Questions about the grid below. Rows and columns are numbered from 0.
1) Find the entry in row 2 and column 0.
2) Find the entry at row 0, column 1.
3) Find the smallest entry.
4) Find the entry in the top-left corner.
[[ -1  15  18  14]
 [  3   5  19 -28]
 [  7  -4   8  -2]
 [ -8   2 -17   5]
 [  1 -19 -33 -13]
 [  3  -9  26   1]
 [ -1   9 -11  32]
 [ -7 -19  16  33]
 [ -5  -3   7  11]
 [  4   9  -7   3]
 [  6 -13 -10   3]
 [  1  22  -8   4]
 [ -1  -2 -11 -14]
 [-17  14   0  33]
 [  0  24   0   5]
 [  0 -20 -14  -7]]
1) 7
2) 15
3) -33
4) -1

[[14  4 13  5  4]
 [ 5 16  7  4 36]
 [ 5  5  9 12  0]
 [ 7  6 12  7 12]
 [ 8  5  7  3 12]
 [-1  3  5 16  7]]
Which number is the first entry, reading row by row?
A: 14
Which number is the entry just right of the smallest entry?
A: 3
Which number is the fourth entry in reading order?
A: 5
The last entry, reading row by row is 7
Which number is the smallest entry in the last column?
A: 0
Which number is the second entry on the main diagonal?
A: 16
Which number is the entry just left of the largest entry?
A: 4
The top-right entry is 4
Which number is the 2nd entry from the end, reading row by row?
A: 16
Which number is the entry just left of 9?
A: 5
Which number is the first entry of the smallest entry's row?
A: -1
The first entry of the largest entry's row -> 5

[[ -6.2 -21.0   1.7  -0.5]
 [-18.5  -2.5  -2.0  -9.1]
 [ -0.2 -10.8  19.7  -2.0]]
Indices start at 0.
Find the entry in the bottom-right corner.
-2.0
Find the entry in row 1 and column 1.
-2.5
The entry in the top-right corner: -0.5
Find the entry directly above the largest entry.
-2.0
Find the entry just left of 19.7.
-10.8
Find the entry in row 0 and column 2.
1.7
The minimum: -21.0
The bottom-left entry -> -0.2
The entry in row 1 and column 0 is -18.5
The top-left entry -> -6.2

data =
[[ 21  -1  16  -3 -13   9 -11 -14  -8 -11   8   5 -16 -16]
 [ -5 -11 -12   7  -2  11   0  31   6  31  12 -27  25  21]
 [-10  13   2  -6  10 -18   9 -24  -1 -25 -19  26 -15 -12]
 [  9 -15  -3   2   5  10 -31  -2  -4 -13  30 -14 -18  18]
 [ 10 -15  -2   2   4  10 -31  -3  -4 -13  29 -14 -18  17]
 [-30   0 -23   3  20 -13  12  17  10  11  -8  -7  19  25]
 [-12  14   0  -2   0 -12  28   0   4   8 -28  15  14 -14]
 [ -8  12   3  -7  10 -17   6 -26  -2 -28 -16  26 -19 -12]]
Indices start at 0.
The entry in the bottom-left corner is -8
What is the entry in row 0 and column 0?
A: 21
What is the entry in row 0 and column 1?
A: -1
The entry in row 2 and column 0: -10
The entry in the bottom-right corner -> -12
What is the entry just right of 20?
A: -13
The top-right entry is -16
What is the entry in row 1 and column 0?
A: -5
What is the entry in row 2 and column 1?
A: 13
What is the entry at row 0, column 2?
A: 16

Questions about the array below. Counting starts at 0.
1) The entry in row 0 and column 1?
2) The entry directly above the centre entry?
3) The entry in the bottom-left corner?
4) The entry directly above 13?
5) The entry just right of the centre entry?
6) The entry in row 2 and column 1?
7) The entry directly below the centre entry?
8) The entry at row 0, column 0?
[[ 10   6   1 -10  11  -7  -1]
 [  3  11  -7  31  10  12  13]
 [  4 -20  -3   8  -3  -3  -1]
 [ -3   5   7   5  -6  21  -6]
 [  9  20   6   6 -20  17  10]]
1) 6
2) 31
3) 9
4) -1
5) -3
6) -20
7) 5
8) 10

a = [  6 -10  16 -27  -7]
The entry just right of -10 is 16
The first entry?
Answer: 6

Read these off the array that follows. Indices start at 0.
1) The bottom-right entry?
2) The bottom-left entry?
3) The top entry of the column that holds the smallest entry?
4) The entry at row 0, column 2?
5) The entry in the top-right corner?
6) The entry in row 0 and column 1?
array([[ -9,  -7,   2, -20,  -2,  11],
       [-27, -12,  11,  -9,  -6,   9]])
1) 9
2) -27
3) -9
4) 2
5) 11
6) -7

[[ 13  20  -5   7  16   1   2 -17  16 -19  -8   4  -5   5  17  -5]
 [ 10  -3   5   0  24   5   8  35   4  22   9  14  36   0 -24   2]
 [-22  -6 -18  -5  12  -6 -13 -22 -28  10 -18  12 -14 -25  13   2]]
Indices start at 0.
The entry directly below the largest entry is -14
What is the entry in the top-left corner? 13
The entry in the top-right corner -> -5
The entry just left of the largest entry is 14
The entry just right of -19 is -8
The minimum: -28
What is the entry in row 0 and column 1? 20
The top entry of the column that holds the largest entry is -5
The entry just right of 24 -> 5
The largest entry -> 36
The bottom-left entry -> -22
The entry just left of the smallest entry -> -22
What is the entry at row 2, column 1? -6
The entry just right of 22: 9
What is the bottom-right entry? 2
The top entry of the column that holds the smallest entry: 16
The entry at row 0, column 2: -5
What is the entry in row 1 and column 0? 10
